Each path below is one point turned by a fixed rotation once a step. After each direction that follows a path, write how fast that rotation turns it, in degrees a step (0 if it stays still).
Each turn is a multiple of 5 degrees from 10 to 175, or 0.
Each row of a path follows its step; steps can be skipped.

step 0: [ 14 -42  24  -7 -27  16 -32   9 -16  -9 -16  -4 -24  16  14  -8   7  10
   3  -4 -19  24   4  10 -37 -35 -33   2  18 -21  10 -17  29  29]
step 1: [ 28 -24  -8 -24  15 -35  -3  46 -21 -33   2  14 -32  18  23 -27 -23  10
 -17 -35 -23  18  10  15  -5 -18   4  12   1  11  19  10   5 -16]
step 2: [ -7  33 -20 -16   3 -16 -27  30 -15  -3 -15  22 -12  18  -7 -32 -22  21
   0   4  22 -31   7  -6  -5  13  -6  42 -12  21  50  20   0  24]
step 3: [  2  14  -9  -6 -34  -1  -9 -20  -3   1 -29  -6  -5  31 -15 -21   4  17
 -15  -4  40 -14  -4   3 -19 -30 -41  27 -11 -15 -17  24  50  14]
step 4: [ 12 -25  16   3 -20 -27  10   0 -35  -6 -38 -30  12  15  -3  -5 -13 -19
   0 -36 -15  11 -20  31  -9 -29  -1  30  24 -27  17  -8  31   5]
step 6: [-10  26 -12   6   5 -25 -23  -1 -16   9   7  13  13  23 -21 -18 -32 -14
 -36 -12  37  15  -4  -2 -16   7 -13  22  -9  49  -2  51   1  -5]
step 7: [ -7   0   8  30 -29  37 -43 -31  -9  20 -10 -26  34  31 -12  -7 -10  -9
  -7 -13  28  11   0  26 -13 -11 -25  27  -2  -6  26   8   5  23]
step 8: [ 10 -18  27   7 -16   5 -15 -11 -36 -22  -7 -15  -9  36  16  16  12 -21
 -29 -22 -23  30   5  19  12 -52 -15  -6 -15 -27  13  16  -1 -17]
step 9: [ 10  -3  18 -14  11 -28  -4  22 -32  -4  -4  19  -2  12   6  19 -12 -34
 -19   0 -37  20  18 -10  -1  -3   6  15   0  36  58  38 -13   5]
step 10: [ 28  16   0   3   4  21 -35   2  12  23  10  32  -9  29 -15  -4 -16   0
 -18  17  17 -11  34  -8 -40  -1 -21  -3   3  16  30  47  13  19]
step 11: [ 39  -7  -7   3 -17  22  21 -32  21  -1  -9 -15  11  34  22 -14 -18  -2
 -15 -34  22  -8  32  36  -5 -30 -12  24   1  -9   7  32   9   8]
step 12: [  6   2  21   0  -5   0   9  -7 -35 -11 -37   9 -13  12  29  20  -2 -22
   6 -11 -14 -31  11  23  25 -38   1  16  13 -38  47   7 -16  23]
Directions:
[  0   3   5 -12   4  -4  -7   1  12   7  12  15  -1   5 -12  -6 -11  -2
   9  -7  -8  -2   0   8  -4  -4  -1  -1   6  10   0  -5  -4 -10]
85
[ -4  -3   0  -1 -11   4  -4  -4   5  12 -13   3  -6  -9  -9  -5  -4  -8
  -4   3  -1  -4   2 -13  -1  13 -15  -1  -1  10  -8  10   3   6]
100
[ -7  -6  -8  -9  -1  -4  -2   9  -2  -9  -4   4 -10  -9   9 -12  -1  16
   8  -1   4   1  -6   0  -2  -2  -6   6   3   4  -9 -14   3  10]
20
[ -1 -11  20   2 -14   1   3   1   1   0  -4  -7  -8   5  10  -8   5  -9
   1 -15  -4  -7   2   7  -4   3   2  -3   2  -8  -7  -7  -8  -2]
95
[ -3   3  -2  -5  -2   8   1   3  -9   5   3  -8  -5   0   2   9  11 -10
  15   3 -18   0 -10   1   3 -12  -3   7   8   4  -7   6  10  -2]
85
